[[ 4.15  1.87 -0.43  4.99]
 [-4.48 -0.47  3.87  0.96]
 [-0.15  2.66 -2.14  2.05]
 [ 0.55  0.05 -1.15 -1.46]
 [-1.64  1.60 -4.00  0.70]
 [ 1.32  0.49  4.10  0.07]
 [ 2.97  4.08 -1.99 -0.79]
 [ 4.09  1.83 -0.28  2.95]
 [-0.48  0.16  0.82 -1.53]
 [-5.02 -0.88  1.49  2.79]
 [-6.58 -1.19 -0.45  1.61]]
->
[[-6.58 -1.19 -0.45  1.61]
 [-5.02 -0.88  1.49  2.79]
 [-4.48 -0.47  3.87  0.96]
 [ 0.55  0.05 -1.15 -1.46]
 [-0.48  0.16  0.82 -1.53]
 [ 1.32  0.49  4.10  0.07]
 [-1.64  1.60 -4.00  0.70]
 [ 4.09  1.83 -0.28  2.95]
 [ 4.15  1.87 -0.43  4.99]
 [-0.15  2.66 -2.14  2.05]
 [ 2.97  4.08 -1.99 -0.79]]

[[-0.98 -4.58 -2.41 -0.93]
 [-1.63  6.90  1.99  2.24]
 [ 4.51  3.80  2.21 -5.90]
 [-7.01  1.87 -3.83  0.74]
 [-1.44  0.41 -0.24  2.02]
 [-4.02  8.30 -0.08  0.55]]
->
[[-0.98 -4.58 -2.41 -0.93]
 [-1.44  0.41 -0.24  2.02]
 [-7.01  1.87 -3.83  0.74]
 [ 4.51  3.80  2.21 -5.90]
 [-1.63  6.90  1.99  2.24]
 [-4.02  8.30 -0.08  0.55]]

[[ 6.01 -2.28  5.44 -2.77]
 [ 8.38  2.86  2.60 -5.12]
 [ 5.92  1.40  0.45 -3.61]
 [ 6.74  0.61  0.90 -8.08]
 [-5.70  4.02 -1.71  5.73]]
->
[[ 6.01 -2.28  5.44 -2.77]
 [ 6.74  0.61  0.90 -8.08]
 [ 5.92  1.40  0.45 -3.61]
 [ 8.38  2.86  2.60 -5.12]
 [-5.70  4.02 -1.71  5.73]]

[[ 0.67  1.75  6.04 -5.83  7.02 -6.50 -5.89]
 [-0.49 -1.65 -5.37  4.93 -6.04  5.57  5.14]]
->
[[-0.49 -1.65 -5.37  4.93 -6.04  5.57  5.14]
 [ 0.67  1.75  6.04 -5.83  7.02 -6.50 -5.89]]

[[ 1.92 -6.69  0.53  2.61  1.75 -0.59]
 [ 2.40 -5.53  0.18  3.00  2.30 -0.28]
 [ 0.18  4.66 -1.20  0.75 -0.48 -0.56]
 [ 3.17 -3.97 -0.80  4.70  2.08 -0.56]]
->
[[ 1.92 -6.69  0.53  2.61  1.75 -0.59]
 [ 2.40 -5.53  0.18  3.00  2.30 -0.28]
 [ 3.17 -3.97 -0.80  4.70  2.08 -0.56]
 [ 0.18  4.66 -1.20  0.75 -0.48 -0.56]]

[[ 3.41  8.20  2.77 -1.31 -1.19  0.81  4.14  6.21 -0.87]
 [ 0.64 -0.10  1.44  0.78  3.64 -0.65 -2.20  0.49  3.15]
 [ 0.19  0.54  1.64  0.67  3.68 -0.19 -2.10  0.42  3.30]
 [ 3.56  7.93  2.30 -1.56 -1.58  0.66  3.76  6.34  0.13]
 [-0.88 -2.78 -0.80 -0.72 -3.96  4.49 -1.88 -2.12  3.94]
 [ 2.26 -0.02  0.76  1.94  3.51  2.27 -3.34 -0.45  2.97]]
->
[[-0.88 -2.78 -0.80 -0.72 -3.96  4.49 -1.88 -2.12  3.94]
 [ 0.64 -0.10  1.44  0.78  3.64 -0.65 -2.20  0.49  3.15]
 [ 2.26 -0.02  0.76  1.94  3.51  2.27 -3.34 -0.45  2.97]
 [ 0.19  0.54  1.64  0.67  3.68 -0.19 -2.10  0.42  3.30]
 [ 3.56  7.93  2.30 -1.56 -1.58  0.66  3.76  6.34  0.13]
 [ 3.41  8.20  2.77 -1.31 -1.19  0.81  4.14  6.21 -0.87]]

[[ 8.21  2.13 -0.45  3.30 -1.07]
 [ 3.86 -1.22 -2.04  1.37 -0.69]
 [-3.74 -1.69 -0.27 -1.54  0.44]]
->
[[-3.74 -1.69 -0.27 -1.54  0.44]
 [ 3.86 -1.22 -2.04  1.37 -0.69]
 [ 8.21  2.13 -0.45  3.30 -1.07]]
